In the rows, 128 means zero.
Which row each row swaps with, under one turn or mirror
The rows were stretched afterwards, more along some directions than others.
Sako: [142, 118, 133, 145, 142, 117, 146, 116, 124, 129, 132, 151, 118, 138, 147,
 147, 114, 119, 137, 117, 105]
dev: [126, 137, 128, 138, 100, 142, 110, 120, 111, 136, 109, 114, 156, 133,  96,
 127, 141, 134, 108, 144, 138]
Poso: [125, 110, 129, 134, 135, 128, 133, 128, 131, 135, 130, 152, 125, 140, 139,
 147,  99, 133, 115, 111, 109]
desed: [110, 118, 125, 156, 156, 125, 167, 128, 127, 122, 128, 140, 119, 122, 116,
 138, 133, 116, 127, 138, 107]
kab: [111, 124, 133, 149, 149, 119, 137, 126, 140, 136, 129, 129, 102, 118, 137,
 129, 134, 121, 142, 114, 123]
gelat: [136, 117, 141, 120, 103, 141, 120, 140, 107, 137, 108, 123, 149, 128, 124,
 140, 122, 146, 101, 145, 135]
Tisol: [103, 115, 120, 154, 148, 128, 140, 119, 128, 119, 129, 132, 109, 115, 139,
 126, 136, 116, 146, 121, 109]
ker: [146, 128, 140, 112,  91, 129, 105, 128,  88, 151,  99, 124, 146, 126, 144,
 140, 128, 139, 121, 131, 134]
kalig: [110, 156, 135, 126, 147, 108, 158, 123, 113, 129, 132, 135, 109, 101, 151,
 135, 139, 107, 147, 128, 116]
mifug: [133, 118, 138, 133, 127, 129, 151, 130, 113, 110, 121, 131, 141, 133, 109,
 109, 134, 119, 110, 150, 123]
vut: [128, 116, 143, 130, 105, 134, 103, 100,  97, 141,  97, 159, 138, 124, 149,
 139, 123, 136, 135, 119, 121]
roned: [143,  94, 136, 124,  95, 145,  93, 133, 102, 146, 106, 129, 137, 130, 129,
 124, 114, 138, 115, 114, 133]
leta: [139, 133, 150, 137, 118, 132, 113, 114, 142, 127, 121, 134, 136, 146, 103,
 120, 123, 146,  93, 149, 119]
Bigo: [121, 124, 127, 151, 115, 158,  82, 110, 129, 127, 120, 129, 141, 139, 109,
 126, 144, 132, 120, 127, 139]
Tuv: [131, 106, 117, 145, 142, 146, 152, 121, 129, 121, 131, 134, 127, 136, 123,
 147, 130, 121, 130, 134, 110]
Vupo: [136, 164, 140, 122, 118, 139, 114, 126, 134, 130, 118, 123, 145, 127, 108,
 118, 138, 136, 126, 146, 135]
fir: [132, 127, 132, 130, 127, 112, 146, 123, 121, 135, 125, 157, 119, 137, 150,
 145, 110, 116, 127, 112, 103]
Fumub: [154, 112, 125, 131, 140, 118, 139, 120, 138, 111, 134, 156, 130, 144, 134,
 143, 113, 128, 120, 127, 101]
Fasav: [144, 126, 104, 151, 133, 157, 108, 124, 135, 123, 123, 130, 153, 141, 107,
 155, 144, 139, 124, 132, 124]
Banu: [152, 127, 130, 144, 129, 122, 140, 115, 112, 137, 121, 136, 146, 140, 110,
 140, 127, 123, 122, 139,  96]
Pefu: [134, 140, 127, 145, 148, 109, 140, 105, 143, 111, 139, 146, 128, 131, 145,
 134, 134, 120, 112, 136, 121]
vuz: [150,  96, 132, 143, 100, 149, 112, 103, 108, 144, 101, 130, 152, 134, 118,
 115, 124, 141, 117, 139, 112]
Ladi: [127, 115, 130, 149, 119, 143, 138, 128, 116, 144,  93, 122, 161, 119, 120,
 150, 124, 150, 121, 144, 110]
fefo: [132, 153, 127, 120, 132, 131, 132, 124, 144, 117, 138, 135, 130, 138, 115,
 130, 135, 126, 135, 132, 135]
kiru: [133, 136, 120, 144, 109, 159, 102, 113, 117, 126, 113, 134, 148, 147, 103,
 140, 152, 125, 115, 138, 131]
beti: [147, 144, 137, 130, 130, 111, 129, 107, 135, 122, 138, 159, 120, 153, 138,
 139, 117, 121, 131, 115, 118]
busip: [107, 125, 127, 149, 128, 160,  95, 115, 121, 138, 120, 129, 143, 135, 119,
 132, 134, 125, 126, 124, 138]
gorol: [140, 122, 142, 128, 106, 145, 127, 134, 103, 150,  97, 120, 159, 125, 118,
 133, 120, 140, 111, 149, 127]
susib: [139, 146, 131, 118, 145, 103, 151, 130, 139, 112, 150, 134, 128, 137, 121,
 123, 126, 115, 111, 151, 129]
Kisu: [116, 141, 131, 121, 126, 110, 154, 120, 123, 115, 120, 130, 146, 117, 122,
 137, 137, 131, 109, 142, 126]
lumoz: [122, 120, 133, 137, 153, 116, 133, 127, 146, 108, 148, 120, 111, 108, 130,
 125, 130, 117, 124, 130, 130]
rigu: [125, 115, 121, 133, 130, 142, 123, 118, 120, 113, 123, 140, 141, 132, 113,
 110, 132, 120, 132, 140, 115]
tutuk: [126, 117, 119, 152, 112, 137, 122, 115,  96, 144, 108, 127, 135, 133, 142,
 142, 135, 137, 129, 125, 110]
Rovu: [122, 123, 140, 129, 112, 126, 134, 107,  87, 142, 108, 148, 130, 115, 154,
 123, 133, 118, 135, 127, 122]
suv: [121, 165, 132, 128, 148, 115, 138, 112, 154, 114, 135, 151, 139, 141, 118,
 147, 129, 137, 114, 149, 127]
zelu: [125, 128, 144, 111, 107, 118, 130, 134, 116, 136, 101, 119, 139, 111, 128,
 118, 132, 149, 111, 157, 138]
Tozu: [148, 106, 137, 120,  82, 135, 104, 113,  90, 138,  92, 139, 153, 138, 141,
 136, 119, 147, 109, 133, 118]
fonag: [152, 130, 139, 123, 137,  95, 139, 126, 148, 126, 143, 135, 130, 128, 124,
 120, 106, 137, 110, 133, 110]
Zur: [137, 135, 148, 121, 114, 102, 127, 119, 103, 128, 115, 126, 117, 114, 140,
 109, 142, 120, 129, 141, 139]
Peti: [123, 132, 125, 155, 147, 121, 123, 116, 131, 148, 132, 137, 115, 130, 141,
 154, 131, 133, 124, 114, 120]
geveg: [127, 136, 131, 123, 118, 139, 100, 122, 128, 113, 120, 119, 125, 134, 114,
 124, 152, 141, 126, 146, 138]
rebek: [124, 122, 122, 152, 127, 161,  81, 133, 138, 142, 124, 106, 139, 134, 112,
 132, 132, 149, 125, 124, 149]
Lamet: [134, 132, 137, 126, 145, 103, 158, 129, 132, 138, 128, 130, 124, 116, 129,
 132, 114, 130, 130, 135, 103]
Mimo: [147, 121, 140, 133,  96, 142,  90, 100, 111, 150,  94, 145, 160, 137, 124,
 141, 119, 154, 121, 129, 117]
Nem: [123, 136, 125, 124, 109, 124, 151, 125, 102, 127, 108, 134, 130, 127, 141,
 145, 146, 120, 121, 135, 126]
zesa: [141, 129, 133, 131, 149, 112, 140, 127, 149, 131, 130, 149, 134, 132, 138,
 139, 104, 141, 127, 129, 104]
betup: [127, 102, 134, 123,  98, 155,  91, 127,  98, 139,  98, 139, 143, 126, 127,
 125, 119, 131, 134, 121, 121]
Sobud: [108, 125, 124, 158, 153, 124, 133, 115, 143, 118, 143, 140, 103, 129, 137,
 137, 138, 115, 135, 114, 119]

Lamet is swapped with gorol
Nem is swapped with rigu
Mimo is swapped with Sako
leta is swapped with lumoz
vut is swapped with beti
zesa is swapped with ker
mifug is swapped with Kisu

